128 stands for zero in the data rows.
Here are some rows, each followed by its group. Groups can overlap.
147,127,125,133,141,144,127,76,131,111,159,106,124,158,109,178,74,105,89,115,125,108,136,107,42,161,178,103,73,154,158,100,106,170,118,115,82,96,144,103,98 1
127,159,118,98,123,107,143,104,109,113,128,132,124,163,114,155,114,121,120,94,108,140,127,102,112,117,165,131,126,133,157,115,131,143,112,119,145,117,109,129,106 2
119,157,111,132,119,89,161,132,107,125,149,124,129,159,111,100,149,143,158,125,105,149,93,107,147,115,145,141,127,86,143,149,158,120,109,87,191,138,121,152,125 3
64,144,86,118,79,109,99,162,82,96,93,212,210,107,186,87,186,197,173,131,134,175,79,190,147,82,48,179,162,59,44,207,190,81,133,89,94,206,197,195,153 4
142,128,168,127,128,140,162,146,130,129,110,84,105,136,104,131,106,98,112,110,104,134,118,87,119,135,134,118,162,138,134,91,132,107,104,113,181,133,99,136,165 4
126,134,144,124,126,105,162,137,122,125,116,126,118,138,108,106,119,122,142,149,92,142,110,122,152,120,153,139,109,115,155,120,136,115,103,111,192,127,114,141,134 4
156,121,149,171,174,162,142,153,150,170,165,91,111,111,117,118,115,112,128,140,137,102,94,115,87,163,164,93,82,139,163,103,118,107,156,121,154,111,116,118,128 1
172,69,145,144,195,211,55,106,190,188,179,140,87,84,177,175,145,94,101,138,194,73,172,105,101,187,120,87,118,143,128,115,69,167,182,175,103,82,131,75,54 5
139,128,160,127,133,128,157,131,122,135,116,89,108,148,97,132,103,109,120,111,99,139,106,92,129,124,152,123,150,148,153,105,126,122,104,111,177,120,93,127,148 6
137,101,144,108,138,152,125,103,141,116,113,97,110,128,108,166,103,101,71,139,114,128,161,101,115,133,149,117,115,151,162,89,96,141,106,170,96,104,79,109,124 5
91,142,101,129,103,79,143,152,94,107,125,177,169,134,151,86,166,167,163,142,116,167,74,155,155,100,104,164,125,66,92,184,173,88,121,93,164,161,160,181,136 4
142,103,178,141,136,143,145,149,145,148,112,72,103,133,95,141,115,90,116,158,117,126,127,85,107,133,116,113,166,146,145,104,114,122,119,141,143,125,97,121,176 4
114,125,118,107,105,93,150,148,115,122,107,146,145,125,129,102,147,159,141,153,111,149,103,155,162,102,133,152,123,112,124,146,135,98,119,116,143,151,127,149,130 7
125,161,123,101,113,123,140,96,111,102,115,114,128,150,114,132,108,125,118,92,106,128,140,103,137,116,129,131,118,149,139,98,121,129,100,123,130,121,118,121,148 5
131,149,130,115,136,124,150,116,116,120,120,111,115,140,106,133,113,113,112,115,103,142,125,98,132,120,162,132,118,135,163,106,136,120,106,118,152,117,101,133,123 5
98,143,91,119,97,73,140,139,89,107,148,155,165,157,141,77,179,174,165,108,113,157,65,135,162,95,129,161,139,73,105,185,171,110,121,84,164,147,152,169,104 6
91,168,99,120,104,127,121,144,93,115,114,157,161,130,137,94,157,155,168,131,113,157,113,148,148,104,68,158,121,77,99,159,168,90,108,85,159,170,165,169,162 4
123,133,132,106,119,129,136,121,117,122,99,121,126,130,118,143,123,121,117,125,117,127,125,126,151,113,150,131,150,170,145,106,107,126,112,135,131,131,81,123,158 7
123,161,141,124,126,87,159,116,114,130,127,115,109,173,103,116,116,109,145,113,104,138,109,103,130,123,161,135,151,144,164,125,138,162,115,106,200,125,96,135,138 8
97,142,95,104,87,90,129,152,100,114,108,171,164,123,146,108,169,177,145,137,129,156,105,185,157,100,108,162,134,93,98,168,150,96,130,115,121,165,148,162,126 7
104,168,108,114,105,115,133,141,100,103,114,129,144,150,129,88,147,135,159,101,112,150,109,135,142,101,122,155,158,102,129,154,159,134,110,93,147,140,137,153,131 6
142,104,140,103,140,151,133,109,137,116,100,92,113,125,105,163,101,104,71,140,109,124,160,98,120,125,152,126,119,152,163,87,106,135,109,159,101,105,75,112,128 5
91,137,104,124,101,107,143,152,101,109,114,151,162,133,136,87,162,159,145,130,120,163,86,150,158,103,110,160,161,88,106,174,168,110,124,88,130,166,141,166,141 8
136,102,164,113,147,151,147,125,136,133,103,92,98,126,99,139,104,95,108,156,105,129,117,90,149,114,145,129,156,165,157,100,107,129,112,144,156,112,64,117,162 4
133,162,133,131,134,171,157,84,129,109,123,112,96,168,73,112,72,89,154,140,103,125,141,106,121,134,139,131,93,150,136,112,141,180,96,105,151,106,129,107,139 3
128,133,137,141,113,147,151,89,134,97,116,107,119,144,87,162,77,111,78,140,115,118,177,128,85,157,171,116,78,139,155,98,119,151,103,144,60,102,132,107,122 9
216,40,145,175,202,229,16,154,229,241,237,143,69,47,230,148,178,104,154,133,249,46,220,128,107,203,70,59,87,112,63,130,64,169,255,224,98,78,192,66,16 2
71,158,58,128,93,121,101,145,81,97,128,176,197,119,175,80,191,188,176,124,127,160,83,169,157,84,47,174,149,51,59,197,183,82,128,86,111,191,181,181,155 7
183,84,141,142,179,240,82,127,190,189,195,134,85,102,164,158,134,96,107,108,183,81,157,120,87,186,112,73,95,125,125,106,74,170,190,191,152,103,139,79,68 2
144,130,140,127,132,119,137,83,128,103,132,101,119,164,103,167,90,108,67,104,120,121,142,94,88,148,171,117,109,151,171,94,112,144,108,134,129,110,102,122,107 9
168,70,186,141,176,171,134,150,176,169,135,113,78,80,121,128,122,86,146,178,156,105,156,110,160,134,114,97,139,183,122,123,100,153,168,177,124,102,99,97,125 3
63,141,78,113,78,108,103,169,86,93,88,216,209,106,189,91,188,197,164,132,134,181,81,198,151,80,46,182,162,57,44,213,192,79,128,96,87,207,203,197,147 4
125,145,112,115,114,119,169,116,134,113,114,111,118,127,98,147,95,124,96,128,111,122,157,143,129,131,169,130,107,139,152,98,130,143,115,133,86,131,104,112,144 1
91,167,91,117,93,116,116,148,92,108,109,179,168,130,144,100,162,164,169,131,108,164,112,162,149,104,70,161,114,74,91,167,171,85,107,91,160,177,179,173,154 4
104,122,109,107,95,102,132,150,107,114,102,166,154,118,144,110,162,174,129,145,120,152,101,177,160,101,131,156,138,107,108,157,138,91,125,122,115,155,132,158,119 7
42,128,50,119,67,114,76,168,75,86,92,227,231,87,215,78,210,224,175,137,144,185,70,215,169,63,23,194,186,48,5,232,190,74,145,94,52,223,219,204,155 7
125,152,123,97,117,112,147,113,111,114,120,131,120,144,111,133,117,125,111,104,100,145,126,101,123,119,160,128,113,121,155,108,133,121,104,123,143,124,114,137,103 5
118,128,128,103,124,124,137,122,120,125,102,125,125,136,117,141,120,121,121,128,113,131,125,124,151,110,150,132,149,166,140,110,114,121,117,132,127,127,83,125,155 7
126,155,137,122,132,88,159,112,113,126,123,116,109,170,94,118,117,105,141,117,110,136,112,109,135,122,161,134,156,151,168,127,139,167,118,101,205,118,85,130,145 8
72,136,64,113,72,78,109,156,75,100,124,212,199,127,184,87,210,214,176,135,134,167,77,196,167,88,70,178,139,51,51,219,184,81,139,86,111,193,196,190,128 7
142,130,156,119,135,132,155,125,123,134,115,90,105,153,96,134,101,106,122,114,99,136,105,92,135,118,151,122,141,148,154,106,124,122,108,108,178,116,92,128,153 6
104,125,122,120,109,89,150,156,112,121,94,152,140,121,121,108,145,151,133,165,111,153,108,169,163,106,133,145,124,117,126,144,137,92,121,128,151,147,122,157,140 4
134,141,135,152,126,126,162,102,136,115,127,115,106,149,86,153,73,106,109,137,108,129,140,120,109,148,174,113,84,154,157,109,121,165,110,118,106,116,117,109,140 1
123,158,139,142,97,130,174,124,125,98,111,122,112,163,85,131,77,107,128,132,103,136,159,123,136,142,159,134,111,140,137,118,145,161,96,104,114,110,138,118,142 9
100,135,110,104,102,125,137,153,114,112,83,146,157,102,140,110,147,159,125,127,120,161,114,154,151,93,96,149,180,107,101,148,154,112,128,116,82,174,132,161,154 1
167,71,182,150,176,181,128,155,186,171,142,124,78,73,127,131,122,85,145,183,162,101,161,111,160,140,109,94,131,174,124,125,96,145,172,180,125,108,106,95,124 3
132,157,127,121,129,181,153,86,129,110,127,110,95,173,75,113,69,86,149,138,95,127,149,114,122,136,139,131,86,149,133,108,141,184,98,104,145,104,134,102,148 3
167,84,190,165,163,129,112,152,177,161,130,125,83,96,132,129,111,82,146,163,163,90,163,137,135,147,129,89,120,173,127,122,96,126,170,176,107,107,119,109,171 6
126,158,132,127,129,91,159,110,107,129,129,119,110,175,94,121,120,110,143,111,113,134,106,106,136,117,158,131,151,148,166,124,139,166,115,104,203,114,94,133,147 8
94,149,99,129,100,85,138,149,95,107,126,169,162,135,140,93,163,166,162,138,114,167,77,150,154,106,109,161,129,75,101,181,174,93,123,89,165,162,158,173,142 4
117,141,116,97,107,88,151,137,111,119,107,127,138,139,120,126,132,151,137,120,107,148,106,142,144,110,152,149,153,125,140,136,137,132,120,122,116,135,127,142,117 6
174,104,119,161,185,151,57,72,158,155,211,107,120,133,148,204,121,113,74,111,181,74,158,90,35,196,132,84,62,133,159,101,82,171,172,170,87,87,145,73,16 2
128,164,129,126,133,108,161,109,112,125,133,108,103,168,88,109,110,101,151,116,102,126,120,105,141,124,151,133,134,141,159,119,144,163,112,95,197,121,104,124,151 3
177,73,158,176,193,191,91,155,191,201,188,113,90,64,169,136,153,107,137,151,186,76,166,115,110,180,108,87,99,133,118,121,89,139,196,174,109,85,147,88,69 5
106,127,128,120,109,83,151,158,113,122,103,156,140,119,125,109,144,156,133,168,113,151,104,166,164,108,137,147,125,117,121,141,143,96,123,119,154,152,125,156,140 4
91,115,99,109,85,95,123,165,110,114,100,179,173,105,155,107,176,189,132,155,129,149,104,207,171,95,109,163,141,103,91,170,140,89,138,131,93,173,150,163,131 7
126,146,114,122,110,116,169,116,132,110,117,105,117,125,100,148,95,122,96,127,106,127,162,142,131,128,175,128,108,149,150,101,133,150,115,136,83,130,105,117,143 1
149,120,148,162,168,152,136,133,147,150,162,86,115,120,110,131,114,109,108,129,131,103,103,95,76,163,162,97,86,131,165,90,116,112,149,123,139,116,114,114,120 1
133,140,119,86,125,146,109,77,118,96,121,124,125,167,126,159,96,105,103,66,120,115,169,114,121,119,124,134,143,168,143,105,95,186,102,145,116,101,98,93,146 2
136,133,128,82,122,151,102,68,130,93,114,127,126,162,130,169,99,107,97,65,125,116,183,101,119,122,120,130,148,155,141,98,97,189,101,159,109,98,103,92,130 2
90,112,106,117,90,103,121,165,111,116,95,167,170,102,145,109,170,179,126,160,130,150,103,199,170,99,112,156,146,106,92,161,146,91,134,131,84,173,141,157,139 7
144,121,147,121,134,115,141,81,126,106,129,104,122,166,104,172,84,104,68,101,119,125,140,95,92,144,169,117,112,145,163,98,115,138,101,137,126,107,101,122,105 9
160,117,159,184,152,146,144,154,146,169,162,76,123,117,127,111,120,115,128,126,134,98,115,101,80,165,142,89,103,129,140,92,119,81,143,113,151,122,138,117,143 9
156,84,188,157,157,135,108,141,169,152,134,122,92,102,121,139,110,81,127,170,157,102,166,125,118,150,119,100,125,162,138,118,87,133,158,173,90,97,121,106,144 6
174,75,154,184,191,174,97,161,193,204,183,109,87,64,173,125,146,111,147,151,185,76,162,113,118,181,121,87,102,138,117,120,98,134,193,171,116,86,148,88,80 5
213,50,142,187,208,218,27,167,229,237,235,139,70,49,233,143,168,107,163,133,244,52,212,139,116,202,79,64,85,121,70,131,69,170,245,221,104,75,192,64,26 2
116,189,98,117,108,119,140,121,106,106,119,106,131,150,106,107,119,126,149,100,108,130,154,131,141,115,123,148,122,136,136,119,145,149,107,104,113,133,130,119,169 1
136,126,164,113,122,123,160,134,123,128,116,111,111,152,110,138,109,118,123,114,107,147,105,104,129,123,161,125,160,136,149,113,133,123,109,113,166,118,104,138,128 6
167,72,174,177,171,113,112,164,173,181,158,90,94,75,144,116,126,99,177,177,175,79,156,113,145,157,111,86,144,184,109,131,102,109,168,165,109,91,143,99,123 8
96,143,96,100,81,87,131,146,93,110,113,180,166,126,145,109,172,186,153,134,130,159,104,189,155,98,106,164,129,89,92,168,149,95,124,117,121,167,153,163,124 7
127,160,135,116,124,84,153,124,113,126,130,121,111,177,101,123,114,113,143,107,107,138,108,110,132,124,160,133,147,137,162,128,139,160,114,102,200,123,95,134,138 8
89,164,99,104,100,150,109,140,97,107,93,178,168,126,149,112,153,159,167,112,111,156,119,152,149,96,64,158,131,88,90,146,162,82,110,102,146,173,167,168,159 4
94,162,101,102,103,141,104,140,92,110,100,179,167,122,151,105,152,161,163,125,111,161,116,153,150,89,57,162,121,88,86,150,158,79,106,99,141,173,175,170,156 4
125,175,124,102,132,159,139,91,116,113,123,110,115,150,104,95,116,107,150,99,98,125,131,97,148,115,111,136,126,150,141,104,137,143,97,100,183,120,110,122,178 3
136,133,158,151,134,138,159,116,139,115,113,94,107,137,85,136,68,106,106,137,108,131,140,113,111,142,155,113,110,160,156,108,118,140,99,116,119,102,112,112,156 9
146,128,145,147,128,160,128,76,125,115,148,97,130,172,100,158,81,106,87,111,128,111,144,95,36,168,146,106,90,132,140,99,117,154,113,119,101,99,148,101,107 9
89,163,95,121,105,124,117,149,91,106,105,173,162,127,146,95,163,164,162,134,107,159,115,157,148,98,70,152,117,73,97,162,168,88,113,97,161,176,171,168,160 4
116,140,118,139,117,79,167,136,111,125,140,116,130,156,108,96,145,143,149,134,106,156,78,105,154,115,151,148,143,95,140,153,162,121,112,87,189,136,116,153,125 8
139,124,121,95,143,129,115,53,122,105,130,124,117,170,115,181,89,105,71,85,124,114,137,101,90,130,161,116,105,162,170,93,104,151,111,148,115,109,95,111,99 5
175,87,159,213,175,103,108,187,178,192,186,94,118,81,160,119,136,115,169,148,190,69,169,124,91,183,117,74,102,143,107,121,111,92,176,150,108,104,176,99,103 9
125,160,104,90,97,115,116,96,108,95,105,126,141,145,126,146,123,142,93,68,118,125,159,124,122,111,121,139,115,137,136,104,114,130,102,140,106,131,117,124,119 1
122,155,144,125,128,83,159,119,116,129,124,112,112,171,95,120,117,105,135,118,105,137,106,106,137,122,162,131,151,149,170,124,137,166,122,101,201,122,89,134,147 8
115,149,118,111,109,96,148,127,102,116,130,157,131,152,123,114,149,144,152,136,108,155,101,147,148,112,131,148,119,107,127,143,143,104,115,102,191,141,130,151,127 4
161,91,135,138,176,185,106,108,173,166,164,135,89,117,139,178,105,109,114,122,155,105,156,129,121,158,131,99,111,167,149,123,71,198,164,179,146,95,100,86,106 2
156,106,156,150,172,192,125,128,165,169,160,99,100,107,130,136,121,108,107,133,141,105,117,106,103,169,147,96,101,136,154,96,108,128,161,141,167,106,109,100,115 5
157,112,163,178,156,160,141,149,149,169,155,79,118,116,122,124,122,120,124,131,140,96,116,103,73,171,137,91,99,133,144,95,120,87,144,115,141,116,142,116,132 9
200,59,130,163,208,203,13,119,220,218,218,160,67,63,222,171,157,103,133,127,233,62,196,129,129,194,101,81,105,135,87,133,56,192,235,227,104,73,149,60,34 2
162,103,154,158,179,186,132,133,160,173,161,96,101,102,124,129,123,108,114,138,143,100,122,116,105,161,146,98,103,140,151,102,104,130,163,140,157,107,109,106,118 5
141,129,155,125,134,116,154,132,124,129,118,93,109,151,98,131,105,107,119,104,100,138,110,91,132,126,158,125,148,135,155,107,127,121,103,110,175,120,96,133,144 6
66,148,78,114,85,105,109,150,83,95,107,185,193,123,171,75,184,190,168,114,127,171,74,169,160,80,66,179,179,69,63,207,188,103,133,80,107,188,183,183,136 6
Which 3 other groups have their centres nearest to the centre of group 3, nearest first?
8 6 1
Group 3 spreads out most along one direction. Which 3 other groups' directions of most spread are closest to that one, closest first?
8 5 2
Which 4 groups are nearest to each row below, nearest first, going by the average distance to the group's rows?
41,139,53,115,68,123,79,167,76,86,90,221,229,93,209,77,205,222,172,140,140,181,75,209,168,67,23,193,188,52,8,228,193,74,139,96,53,226,215,204,154 -> 7 4 6 8
121,173,126,126,116,116,171,123,120,118,123,110,113,155,97,93,112,106,149,127,96,135,130,120,141,124,154,135,135,128,160,124,156,151,110,88,174,120,111,134,146 -> 8 3 6 1
109,134,117,108,100,83,150,153,114,124,100,156,148,122,128,109,145,157,140,164,112,149,105,174,159,107,136,149,122,114,122,144,136,95,124,118,156,152,134,162,125 -> 4 7 8 6
172,100,118,163,183,147,55,79,154,164,205,108,118,124,151,194,128,112,86,123,179,70,159,94,46,187,134,88,74,132,152,108,87,167,177,168,91,87,149,79,27 -> 2 5 9 1
180,88,157,210,174,97,107,179,174,197,181,90,115,79,164,125,135,111,170,149,193,77,168,122,93,182,116,73,104,137,106,123,108,91,183,151,110,99,175,95,98 -> 9 5 2 1
118,139,118,96,111,92,153,143,115,113,101,121,137,137,115,120,135,145,127,121,114,148,109,141,146,108,151,141,161,137,145,132,135,137,118,123,115,131,118,142,121 -> 8 6 1 4
Which 3 other groups have their centres nearest to the centre of group 8, nearest first?
6 3 1
Which 5 groups are nearest to each row below, nearest first, going by the average distance to the group's rows?
160,96,145,180,185,123,103,118,166,172,176,123,99,98,138,154,112,104,130,156,172,90,133,99,126,165,145,94,115,164,156,119,86,145,154,156,116,89,113,88,102 -> 5 9 1 3 2
Group 4 spreads out most along one direction. Which 3 other groups' directions of most spread are closest to that one, closest first?
7 6 1
Group 1 spreads out most along one direction. Which 3 other groups' directions of most spread are closest to that one, closest first?
6 4 7
Which 4 groups are nearest to each row below, nearest first, going by the distance to the group's nearest row?
43,132,52,121,67,120,75,169,77,97,88,218,230,94,208,81,208,222,171,138,142,185,73,214,170,66,24,193,192,56,11,235,193,71,142,90,49,216,216,200,155 -> 7 4 6 8
Which 5 groups are nearest to each row below, nearest first, going by the distance to the centre of the group?
103,128,123,103,122,115,131,136,115,108,87,147,153,111,134,109,137,145,123,136,116,160,98,139,151,91,112,152,153,123,112,137,150,96,122,113,106,154,126,158,144 -> 4 7 6 8 1
129,151,141,107,120,100,167,118,120,105,123,104,120,159,103,122,106,123,132,108,97,138,123,102,134,120,158,134,135,136,160,122,134,156,98,111,152,112,107,127,141 -> 8 6 1 3 9
Which 4 groups are nearest to each row below, nearest first, going by the distance to the centre of the group?
139,137,164,160,114,140,154,107,128,111,125,109,118,150,85,147,73,106,97,126,116,117,147,103,99,148,159,107,110,143,151,105,115,146,92,124,104,106,135,111,142 -> 9 1 3 5
210,37,148,171,204,231,19,151,227,241,239,139,69,48,234,152,175,106,148,127,250,48,218,131,102,207,71,58,85,114,61,132,66,165,247,228,95,73,199,63,16 -> 2 5 9 3
Which 3 other groups have their centres nearest to the centre of group 7, nearest first?
4 6 8
Group 7 spreads out most along one direction. Which 3 other groups' directions of most spread are closest to that one, closest first?
4 6 1
Which 3 other groups have their centres nearest to the centre of group 9, nearest first?
1 5 3
Group 6 spreads out most along one direction. Which 3 other groups' directions of most spread are closest to that one, closest first?
4 7 1
